One vector is turned by the same rotation once a tick. Each row is the vector after some number of ticks, and that number follows the row.
The counts run from 0 to 541.
[ 0.56  1.19 -0.07 -2.72  0.89 -4.01  0.45 -1.01 -1.55  0.02  0.71  1.09
 -2.00 -1.54  1.22  0.38 -0.58  0.37  0.98  0.77 -1.46  1.27  1.11 -2.65
 -2.46  5.21  0.88  0.86  0.59  0.74 -0.19 -0.92 -2.73  0.95 -3.29  0.97
 -0.53  1.27  2.57 -0.04 -0.09  2.98  0.10  3.63 -0.97  1.11  0.49] => 19
[-0.28 -1.99 -1.68 -3.49  0.87 -3.81 -1.76  0.14  1.43 -0.01 -1.91  1.03
  1.12  0.00 -1.32  2.84  0.52 -2.35  0.97 -0.23  0.50  1.04 -0.37 -2.15
 -1.01  5.75 -1.42  1.16  0.50 -0.93 -0.09  2.86  0.36 -1.28 -1.54 -0.58
 -0.84  2.69  1.65  1.18  1.98  1.40 -0.16  0.77 -1.07  0.82 -1.10] => 460
[ 0.45  0.31 -0.20 -3.03  2.61 -4.16 -0.48 -0.50 -2.15  2.20 -0.80  2.21
 -0.54  0.98  1.04  0.20  1.60  0.42 -0.56 -1.15  1.00  0.55  0.06 -1.97
 -1.03  4.51 -2.42  2.62  0.48  0.14 -0.92  0.76 -0.70  0.36 -4.40  0.09
  0.93  2.96  1.14 -0.32 -0.30  0.67 -0.80  2.13  0.11  1.25  1.12] => 535
[-0.62 -1.62  0.67 -2.80  0.98 -3.42 -2.22  0.22  0.83  2.06 -1.76 -2.15
  0.47  2.23 -2.60  3.43  1.29 -2.85  2.83 -1.09 -0.22  1.96 -0.61 -3.58
 -1.19  3.19 -0.22  1.35  1.65 -2.46 -1.21  1.40  1.22  0.08  1.50 -1.33
 -0.07  1.42  1.70  1.04 -0.29  1.47  0.54 -0.49 -0.66  1.56 -0.93] => 244
[ 1.29 -1.15  0.22 -3.97 -0.06 -4.36 -2.64  1.38 -1.02  0.29 -0.96  1.35
  0.96  0.07  2.00  1.79 -0.98 -0.88  0.71 -0.76 -1.02  0.57 -2.20 -2.20
 -3.13  4.44 -3.25 -0.12  0.83  0.38 -1.83  1.40 -0.48 -1.24 -3.43  1.17
 -0.03  1.64  0.33 -1.27  0.71  0.03  0.75  1.26  0.75  1.77 -0.54] => 432
[-0.60  0.69 -0.86 -2.18  0.96 -2.82  1.19  0.49 -2.75  1.11 -0.37 -0.88
 -2.19 -1.18 -1.02  1.11  1.07 -0.75  2.18 -1.37  2.89  0.36 -0.49 -3.62
 -1.40  5.14  1.94  1.61  2.64  2.08 -0.04  0.08 -0.53  0.23 -0.71 -0.70
 -0.54  1.75  0.23  0.40  0.21  3.53 -1.21  1.33 -0.92  0.82  0.02] => 111
[ 1.19 -2.42  1.59 -1.69  1.73 -2.58 -0.84  0.88 -0.38  2.69 -1.45 -1.19
  0.04  0.30  0.42  1.49  0.73 -1.89  1.52 -0.85 -2.50  1.55  0.38 -3.31
 -3.14  4.09 -3.68 -0.26  2.42 -0.52 -2.43  1.17  0.38  0.00  0.50  0.34
  2.28  1.89  0.23 -0.35 -0.10  0.01  2.27  1.43  0.69  2.30 -1.45] => 378
[-1.14  1.99 -0.16 -3.30  0.35 -5.20 -2.28 -0.16  0.09  0.25 -0.95 -0.77
 -0.65 -0.32  0.15  2.84 -0.62 -1.69  0.28 -1.16  0.51  0.65 -2.47 -1.47
  0.22  5.75  2.89  1.37  0.42 -1.07  0.49  1.22 -1.70  0.24 -1.07  1.36
 -1.04  1.61  2.93 -0.11  0.32  2.17  0.10  2.84 -1.01 -0.08  1.03] => 429
[ 0.00 -0.77  0.20 -3.79  0.16 -5.52 -1.60 -0.91  2.07  0.53 -1.17  1.15
  0.67  0.86  1.33  2.52 -0.92 -0.83 -0.07 -1.66 -0.16 -0.93 -1.44 -0.86
 -0.29  6.02 -2.28  0.11  0.94 -0.20 -0.01  0.78 -1.22 -0.73 -3.42 -0.11
  0.05  2.57  1.12  0.07  0.61  1.93  0.34  1.97  0.21  0.87  0.17] => 292
[ 0.14  0.27  1.76 -1.17  3.35 -1.81  0.36  0.75 -1.70  4.73  0.24 -1.40
 -2.70 -0.89  0.11  0.08  0.85  0.02  1.76 -1.19 -0.19  0.53  0.16 -3.59
 -2.89  4.89 -0.16  0.87  2.33  1.55 -1.42  1.22 -1.00  0.36 -0.32 -0.02
  2.31  1.29 -0.76  0.12 -0.09  0.69  0.87  1.37  0.20  1.82 -0.42] => 209
[ 0.73  1.64 -0.12 -2.21 -1.20 -3.88 -2.82  0.74  0.03  0.75  0.05 -1.65
 -0.27 -0.29  0.84  2.50  0.01 -1.74  0.55 -0.51 -2.70  0.81 -0.27 -3.89
 -1.70  3.70  2.70 -1.16  1.46 -1.43 -0.27 -1.05 -2.83  0.98 -0.02  1.71
 -1.02  0.73  3.57 -0.19 -0.65  1.97  1.03  2.84 -0.09  1.24 -0.17] => 267
[-0.72 -2.09  0.92 -2.94  1.56 -2.99 -0.08 -0.74  1.91  2.59 -1.09 -0.74
  0.17 -0.37 -0.25  1.97 -0.36 -2.08  1.29 -0.14  0.01 -0.06 -1.07 -3.62
 -0.31  6.82 -1.48  1.37  1.58 -0.11 -1.30  1.84  0.97 -1.47 -1.17 -0.98
  1.67  1.97 -0.15 -0.89 -0.23  2.39  0.90  0.09 -0.05  1.37 -1.97] => 75
[ 0.13  2.24  1.67 -2.27  1.27 -3.56 -0.93 -1.38  1.01  3.49 -0.45 -1.48
 -2.36  1.46 -0.48  2.55  0.76  0.30  1.33 -1.82 -1.98  0.13  0.56 -3.17
 -1.33  4.29  0.29 -1.64  1.65 -2.23  0.23 -0.37 -2.76  0.39  0.75 -0.58
  1.60  1.58  1.12  2.68 -0.13  1.29  2.42  1.86 -0.47  0.88 -0.82] => 169
[ 1.29  1.49 -1.05 -2.04 -0.39 -2.43 -2.08  1.14 -2.62  2.18 -0.35 -0.34
 -2.08  0.45  0.23  1.55  0.52 -0.15  0.66 -1.22 -2.12  0.95  0.53 -4.41
 -3.23  3.40  1.10 -2.39  2.11 -1.60  0.00 -0.07 -3.34  1.79  1.31 -0.18
 -0.60  1.73  1.72  1.31  0.83  0.44  1.40  1.87 -1.97  1.52 -2.01] => 132
[ 0.47 -1.12  0.51 -2.92  0.08 -4.58  0.08 -0.33  0.62  0.29 -0.32  1.52
  0.20 -0.59  0.98  1.69 -1.05 -1.05  0.85 -1.33  0.70 -0.90  0.02 -1.49
 -1.47  6.28 -1.68  2.18  1.52  2.38  0.26  0.51 -0.92 -0.99 -3.91  0.27
 -1.40  2.20  0.46 -0.50  0.02  2.84 -0.93  2.13  1.01  1.18  0.32] => 291
[ 1.89  0.24 -1.32 -2.75 -0.67 -2.97 -1.13  1.81 -3.94 -0.66  0.10  0.34
 -0.91 -0.20  0.83  1.18  1.46 -0.65  1.20 -1.19 -0.21  1.58  0.14 -3.24
 -2.86  2.82  0.58  0.08  2.25  1.38 -1.25 -1.57 -1.74  1.84 -2.24  0.93
 -2.61  1.63  2.00  0.35 -0.09  1.61 -1.54  2.48 -0.43  1.63  1.28] => 436
[ 2.07  0.51  1.01 -1.82  1.56 -4.20 -1.90  1.16 -1.83  2.79 -0.04  1.49
 -1.21  0.74  0.71  1.25  1.74 -0.44  1.29 -3.29 -1.13  0.27  1.59 -2.29
 -3.52  2.94 -4.06  0.17  2.03  0.72 -0.74 -0.28 -2.07  0.35 -1.87  0.84
 -0.22  2.98  0.15  0.22  0.38 -0.66 -1.19  2.00  1.62  2.68  1.15] => 302
[ 0.74 -1.84  1.07 -0.66  3.14 -3.10  0.14 -0.13  1.49  3.74 -1.12 -1.19
 -0.75 -0.24  0.20  1.98  2.68 -1.57 -0.59 -2.03 -0.80  0.06  2.24 -1.90
 -0.40  4.52 -2.11  0.41  2.43 -1.21 -1.41  1.49 -0.11  0.31  0.27  0.94
  1.65  2.99  1.25  1.35 -0.14 -0.35  1.60  3.74  0.59  1.09  0.12] => 32
[-0.14  0.23  1.24 -2.23  0.87 -3.77 -2.40  0.34  1.00  1.14 -0.81 -1.93
 -0.50  2.31 -3.05  2.77  1.25 -2.22  3.60 -3.14 -1.12  1.12  0.63 -3.13
 -2.78  2.11  0.12 -0.32  1.96 -2.20  0.56  0.02 -0.94  0.10  1.49 -1.10
 -0.75  1.41  2.11  2.66 -0.14  1.09  0.42  0.43  0.79  0.74  0.61] => 136
[-1.36  1.19  0.68 -2.68  0.31 -2.87 -0.61  0.11  1.05  1.17 -1.73 -2.49
 -1.76  0.75  0.19  3.12 -0.26 -0.22  0.40 -2.71  1.33 -0.12 -1.60 -2.52
  0.17  6.32  1.62 -1.84  2.33 -1.00 -0.11  0.88 -1.97 -0.64  0.26 -0.52
  0.70  2.48 -0.10  2.33  0.76  1.90  2.15  1.32 -0.64 -0.03 -1.64] => 456
[ 0.96 -1.43 -0.58 -3.61  1.15 -4.71 -0.91 -1.39 -0.32  0.67 -0.29  0.77
  0.49  2.58 -1.21  1.30  1.43 -1.44  1.51  0.04 -1.83  1.70  1.00 -2.65
 -1.19  2.63 -3.23  1.22  0.87 -2.54 -1.13 -0.45 -0.05  0.74 -2.46 -0.75
 -0.12  1.95  3.26  1.10 -1.16  1.54 -0.52  0.83  0.63  2.08  0.98] => 368
[ 0.44  0.38  0.91 -0.99  1.77 -3.61 -1.52  0.86 -0.29  1.87 -1.46 -2.46
 -1.51  1.47 -1.14  2.31  3.00 -1.12  1.65 -2.90 -0.53  1.67  1.33 -2.01
 -1.55  2.12 -0.17 -0.84  2.41 -2.46 -1.51 -0.59 -1.22  1.60  1.42  0.06
  0.27  2.38  2.74  3.66 -0.78  0.00  0.75  2.83  0.00  0.52  1.56] => 342
[ 1.10 -0.27  0.19 -3.20 -1.17 -3.29 -2.05  2.16 -3.48 -0.57 -0.08  1.41
 -0.51  0.19  0.80  0.83 -0.89 -0.07  2.36 -1.16 -0.47  1.45 -1.07 -2.73
 -4.23  3.70 -0.68 -0.66  2.20  1.61 -1.36 -1.05 -2.49  0.61 -3.26  0.71
 -1.32  1.15  0.25  0.39 -0.61  2.10  0.31  0.89  0.67  1.03  1.01] => 122
[ 0.11 -1.71  1.52 -2.15  0.49 -4.30 -0.07 -1.21  2.69  3.58 -0.68 -1.78
 -0.09  0.88 -1.23  2.62  0.95 -1.81  2.20 -3.28 -0.35 -1.04  1.13 -3.25
 -0.72  4.23 -2.03  0.21  2.38 -1.86  0.54  0.28 -0.12 -0.66 -0.35 -1.06
  0.29  2.40  0.64  0.55 -1.04  2.22  0.32  0.67  1.64  2.14 -0.68] => 276
[ 0.59 -1.08  2.58 -1.51  1.06 -1.83  0.01  1.86 -2.71  1.91 -0.25 -1.49
 -1.45 -0.14 -0.19  0.48  0.39 -0.57  3.76 -1.19 -0.37  2.26  0.59 -4.40
 -3.98  4.11 -0.30 -0.61  3.56  1.24 -2.49 -1.21 -0.40  1.14 -0.17 -0.20
  0.69  0.73 -0.88 -0.58 -0.91  2.08  0.51  0.22  1.20  2.17  0.66] => 68
[ 0.70 -1.49  0.72 -3.24  1.66 -4.47 -0.70  0.43 -1.88  0.16 -1.15  1.78
 -0.74  1.00  0.82  0.22  0.54  0.19  0.87 -1.57  0.77  0.91 -0.33 -0.98
 -0.80  4.93 -3.98  0.64  2.07  1.63 -1.98 -0.07 -0.64  0.15 -3.70 -0.16
  1.14  2.88 -0.46  1.29  0.18  0.48 -0.19  2.39  0.24  0.70  1.42] => 15
[-1.08 -1.69  2.27 -2.22  2.16 -3.14 -0.98 -0.36  2.10  2.03 -1.46 -1.37
 -0.01  0.50  0.41  2.14  0.29 -1.64  0.28 -1.25  0.04  0.55 -1.40 -1.21
 -0.33  6.24 -1.76 -0.07  1.97 -0.27 -1.92  2.60  0.49 -1.22 -1.16 -0.19
  2.85  2.05  0.27  0.40  0.41 -0.05  2.74  2.02  0.16 -0.38 -0.25] => 525
[-0.43  0.34 -2.40 -3.93 -0.28 -2.38 -1.83  1.87 -4.74 -0.59 -1.64  0.51
 -1.05 -0.18  0.94  0.77  0.75 -0.16  0.71 -0.23  0.77  1.68 -1.68 -3.39
 -1.66  4.45  0.55 -0.08  2.01  0.91 -1.92 -0.18 -1.74  1.55 -1.64  0.54
 -1.78  2.04  1.13 -0.02  0.73  2.77 -1.01  1.90 -2.33  1.40 -0.54] => 257
[ 1.63 -0.78 -0.45 -3.64  1.72 -3.97 -2.71  1.05 -1.50  1.08 -1.32  1.88
  0.65  2.15 -0.07  1.59  0.67 -0.76  0.79 -0.75 -0.84  1.93 -0.69 -0.60
 -2.57  2.90 -4.42  0.10  0.55 -1.35 -1.85  1.57 -0.59  0.35 -2.72  0.02
  0.91  2.94  1.25  0.65  1.14 -1.36  0.82  1.34 -0.01  1.33  1.05] => 503
[ 0.62 -1.61 -2.27 -3.42  0.90 -3.58 -0.97  1.50 -3.34  0.05 -0.69  1.96
 -0.66 -0.50 -0.13  0.49  0.56 -1.58  2.01 -0.45  1.19  1.30 -0.83 -3.41
 -2.45  4.72 -1.55  1.73  1.06  0.97 -0.74  0.16 -0.66  0.93 -3.01  0.23
 -2.01  2.49  1.38 -1.29 -0.08  2.04 -2.15  1.40 -1.16  1.69  0.40] => 258
[ 1.62 -1.52  1.31 -1.46  1.09 -2.27 -2.18  1.86 -1.60  2.98 -1.09 -0.17
 -0.38  0.31 -0.62  1.39  0.62 -1.01  2.24 -1.89 -0.57  0.68  0.64 -4.45
 -4.98  4.04 -3.34 -0.83  2.21  0.59 -1.32  1.25 -0.47 -0.46  0.79 -0.71
  0.08  2.17 -0.32  0.10  0.63  0.37  1.11  0.24  0.90  2.53 -1.51] => 448
[-0.49 -0.96 -0.71 -2.38  2.19 -3.42  0.67 -0.48 -1.09  1.82 -0.26  1.03
 -0.67 -1.71 -1.06  0.80  0.28 -1.38  2.01 -1.41  2.37 -0.67  0.06 -3.27
 -2.01  6.08 -0.12  2.66  1.59  2.53 -0.31  1.09  0.46 -0.60 -2.03 -1.09
 -1.14  2.77 -0.19 -0.57  0.29  3.06 -1.65  1.52  0.12  1.00  0.13] => 112
[ 0.69 -2.74  0.98 -1.83  2.52 -2.43  1.69  0.46 -0.91  1.94 -1.07 -0.92
 -0.73 -1.03 -1.95  1.08  1.60 -1.62  2.91 -1.21  0.89  1.02  1.52 -4.09
 -1.69  4.72 -0.89  2.23  2.68  1.13 -2.14 -0.37  1.69  0.57 -0.66 -0.78
  0.17  2.16  0.44  0.74 -0.50  2.59 -0.58  0.96  0.79  1.52  0.43] => 383
